In the data rows, 128 means zero.
Some points:
[183  60  91 163  26  68 131 176 180 147  88  95  98  77 160  22 110 129
 174 150 109  82 138 146 143 193 136 200 180  87 102 125 197 215 162  80
 165]
[138 158 120 127 146 120 120  86 142 137 136 122 159 141 134 148 102 148
  83 109 124 139 134  97 127 141 148 114 136 142 114 102 141 147 119 100
 141]
[175 154 113  81 156  88  83 115 129 159 137 168  92 209 104 159  95 177
  89  80 110 118 113 167 169 155 162 154  88 168  94 169 147  87  94  99
  88]
[136 107  60 104 159 164 189 155  71 152 111  86 145 131  85 128 105 140
 164 173 170 162 111 109 119  96 117 124 136 137 137 157 138 155  84 187
  82]
[122  37  18 104 196 188 169 114  60 171 105 123 167  73 131 128 101 148
 169 148 150 168 142 126 154 151 102 131 135 126 128 105  85 134 116 151
  62]
[123 127 169 117 160  16 195 188 213 130 144  94 155  84 246  49 154 104
  94 147 222   7 149 136 133 169  47 226 163 178 179 163 150  82 199 185
 193]
[ 85 109 132 213 136 126 112 175 146  54 139 153  57 113 161 145 135 105
 169 135 111 135  93 126 106 102  93 164 161 153 128 112 132  87 110  87
 109]
[107 135 144 123 124 123 144 100 140 144 134 111 168 108 108 145  98 105
 100 151 126 145 146 136 125 140 131  68 147 158 115 107 111 145 178  84
 142]
[146  88 152 236 150 159 101 148 122  52 150 122  79 107 173 131 102 104
 137 102 158 149 172 152  85 101 126 155 147 134 128 172 117 116 133 138
 133]
[135 100  91  94 165 188 147 170  45 138 117  65 133 147 139 149 131 166
 154 205 181 147  94 117 106  97 147 140 112 134 112 112 138 155 117 157
 105]
[143 170 119  88 159 105  89 117 106 142 140 161 119 162 102 127 111 176
 111 104 100 106 101 157 144 185 180 126  97 154 129 138 132  99 127  93
 102]
[ 85 133 142  87 108 120 123 107 130 121 128  99 156  94 119 159 106 142
  98  97 107 136 152 148 136 134 133  87 149 144  96 120 128 143 133 133
 150]
[139 124 115  88 120 137 129 109 139 108 157 130 133 141 108 132 121 129
  80 106 121 128 116 121 144 161 117  79 134 137 117 115 120 133 111 109
 165]
[122 174 133 106 143 126 123  95 133 124  95 138 129 113 141 134 119 118
 113 104 129 137 125 132 169 141 139  81 134 156 116 102 126 179 128 140
 157]
[152 160 138 106 132 119 142 111 129 138 115 140 132 141 126 129 122 147
  87 128  83 132 134 116 115 157 134 105 142 154  85 122  85 124 104 121
 138]
[119 143 133  89 127 155 148 170 107 192 186 158 135 154  79 157 224 195
 193 173 187 129 181  92 103  38 110 143 126 115 155 121 119 168 136 152
 133]
[168  79 162 200 110 120 104 179 166  71 107 137 102  75 138 134 104 105
 161 150 117 136 112 145 126 134 123 155 106 118 147 167 149 152 169 159
 135]
[152 154 136  97 111 107 104  76 119 137 123 107 130 132 123 137 113 108
 105 144 109 131 147 141 155 145 140  97 134 165 131 125 111 115 111 123
 108]
[125 144 143  89 144 131  96 134 125 154 124 123 138 104 140 135  95  98
 100 117 115 129 143 109 126 150 141  73 131 109 150  98 135 131 104 108
 160]
[140 134 118 105 152 117 111  98 128 134 124 131 116 122 102 122 136 132
  60 121 117 110 131 135 156 130 166 107  94 135 112 133 110 119 112 106
 138]
[ 90 116 140 201 113 128  86 131 164  70 147 148  64  85 161 119 117 121
 184 130 154 137  66 101  84 108  86 146 129 135  95 132 131  73 119 115
 101]
[124  91  55  45 177 205 202  76 141 185  86  77 139 116 175 106 191  97
 137 123  98 179  79 141  80 101 107 143 101 125 152 185 195 116 165 136
 103]
[ 76  89 182 178 133  87 151 122 160  67 139 192  83 131 152  97 141 128
 164 165 103 154 104 131 140  72 100 163 144 102 147  76 124  63 113 159
 119]
[131 148 133 122 126 144 124 126 146 162 147 139 150 123  99 119 104  95
  73 125 115 152 150 128 138 145 121  86 131 144  82  84 144 119 163 148
 131]
[111 156 139 112 133 129 133  70 129 138 113 124 137 113  99 149  99 133
  87 132 126  82 109 113 129 138 156  96 144 113 116 124 111 132 141 116
 120]
[138  93 216 195  97 150 127 141 115  76 157 194 146  85 162  91 159 150
 157 110 162 150 129 141 111  78 149 133 180 141 179 160  95  92 144 179
 158]
[133 123  35  80 150 185 207 109 106 176 110  63 136 145 158 158 193  63
 137 102  77 144  47 156  52  98 111 177  94 129 164 130 155 143 173 156
 127]
[126 151 112 110 132  97 115  99 103 116 131 166 155 150 106 124 112 115
  88 140 126 123 121 140 132 159 139  74 110 139 115 146 145 133 123 100
 135]
[118 120 163 240 129 169  85 136 149  54 151 134 117  97 164 102 110 125
 151 135 112 148 120 132  99 134 126 174 116 138 161 146 140 119 110 175
 114]
[111  73 139 174 109 115 106 152 176  75 114 126  67 115 135  95  96 102
 160 126 125 116 123 134 101 131 134 179 174 119 148 139 115 124 139 140
 109]
[103 164 109  79 113 164 129 183  91 148 159 130 169 165  67 151 161 131
 200 173 167 134 158 100 111  45 132 209  91 146 150 132 100 177 116 153
 138]
[136  91 255 228  99 187 180 134 168 102 124 185 160  92 150 134 101 135
 139 129 210 130 159 177  96 123 138 147 141  89 199 133 105 114 117 161
 153]
[162  96 153 151  81  95 152 144 174  74 158 178 125 121 183  96  96 126
 165 145 138 142 110 133 148  69 125 172 163  69 159 120 113 102 148 144
 153]
[118 122  44  98 145 194 188 144  60 136  86  91 113 123  97 153 103 140
 164 170 179 191 151 119 105 151 120 163 115 146 132 129 126 134  96 160
 125]
[111 148 161  82 127 150 114 129 138 173 198 130 140 167  52 145 253 185
 212 177 200 150 186  99 105  78  95 145 123  78 183 119  92 177 130 169
 161]
[ 62 116 105 228 134 100  83 165 171  79 128 128  69 100 127 111 130 127
 146 123 143 158  78 146  93  80 127 143 149 129 128 144 141  67 114 132
 117]
[153 136 105 130 128 171 105 122 170 136  89 105 208 128 106 146 147  63
 130  86 142 113 136  93 127 154 150  82 189 152 109 107 110  98 109 118
 140]
[159 149 139  81 145 104 106 115 103 146 137 143 109 125 113 163 117 131
 109  98 115 110 125 141 161 145 142 106 107 129 101 144 128  96 110  94
 122]
[128 130 161 104 160 125 138 124 142 116 124  97 172 109 125 128 119 120
 110 137  89 135 153 124 109 148 128  66 143 131 103  93 111 145 124 106
 145]
[147 155 128 113 139 100 131 124 130 139 122 144 123 122 113 159 112 112
  79 135 114 114 128 109 135 145 144  77 127 135 111 126 126 141 122 138
 113]
[150 165 132 105 157 102  95  88  83 147 139 136 120 165 107 140 107 151
 114  98  85  86 123 141 160 137 158 136 112 158 109 153 158  91 109  96
 124]
[127 130 163 106 132 108 129 121 129 145 132 112 147 105 120 134 131 107
  71 110 125 162 115  95 139 145 150 107 120 136 101  98 119 149 107 108
 135]
[ 73 180 172 180  63 126 111 179 111 134  74  69  96 207 103  98 200 171
 123 115 133 137 214  21 155  83  27  59  79  39 194 116  68 198 221 102
 106]
[110 176 112  88  72 132 171  81 177 149 157 122 146 163 210 139 203  42
 109  76  54 126 120 189 101 170 216  86  81  75  90 159 143 154 126  96
  65]
[156 154 124  88 159 104  91 103 102 127 152 154 118 185  93 170 124 155
  70  90 103  94 100 176 174 161 132 160 130 136 102 145 149 120  98 101
  99]
There is one direction along which these points spread out most. Take the direction at right angles to it along which they spread out most. Then take the direction at right angles to both along which they spread out most. Go by this last direction. Where along it does each point below lie, from 0 to 99? The average is 50, and the first point in the table lies past the average. One standard deviation of the points above along it is 16.
[ 78 184 151 143  44 139  84 194 131 155  53  90 147 214 103  90 174 145
 156  91 130  92 153  69 121  41   8  81  87  88 152  84  68 169 151 105
 100] 11
[189  75  67 176  24  46 142 172 153 131  94  71  84  50 146  20 131 121
 174 137 103  62 127 148 144 167 127 186 178  74  76 111 196 177 173  84
 141] 68
[101  94  47 112 171 188 144 152  57 182 118 116 158 139 126 153  89 119
 175 195 135 162 101 105 145 130 105 167 115  92  96 157  79 148 108 169
 159] 68
[118 133 120 109 114 144 118 120 130 133 123 124 137 120 144 156 127 125
  73 155 103 111 153 126 163 137 151  74 130 152 126 110 129 122 129 118
 144] 44
[115  61 204 213 111 113 141 111 141  74 120 215 153 139 164 145 141 129
 160 140 166 144 154 129  88 101 137 147 148 117 183 124 142 102 135 167
 172] 41
[126 164 137  92 140  99 112  97  96 123 123 133 137 128 108 141 105 134
  96 100 112 125 144 135 151 157 146 126  99 113 108 123 156 107 106 120
 122] 46
[142 133 129 104 136 121 130 105 131 131 138 115 122 134 121 130  96 126
 118 104 119 100 129 129 142 140 154  68  84 148 114  92 125 126 120 131
 149] 45
[166 181 124 104 166  83  89  94  79 179 179 168  94 193  76 153 113 184
 112  68  76  98  83 153 205 190 154 179  96 164 126 179 174  68  78  74
  78] 50
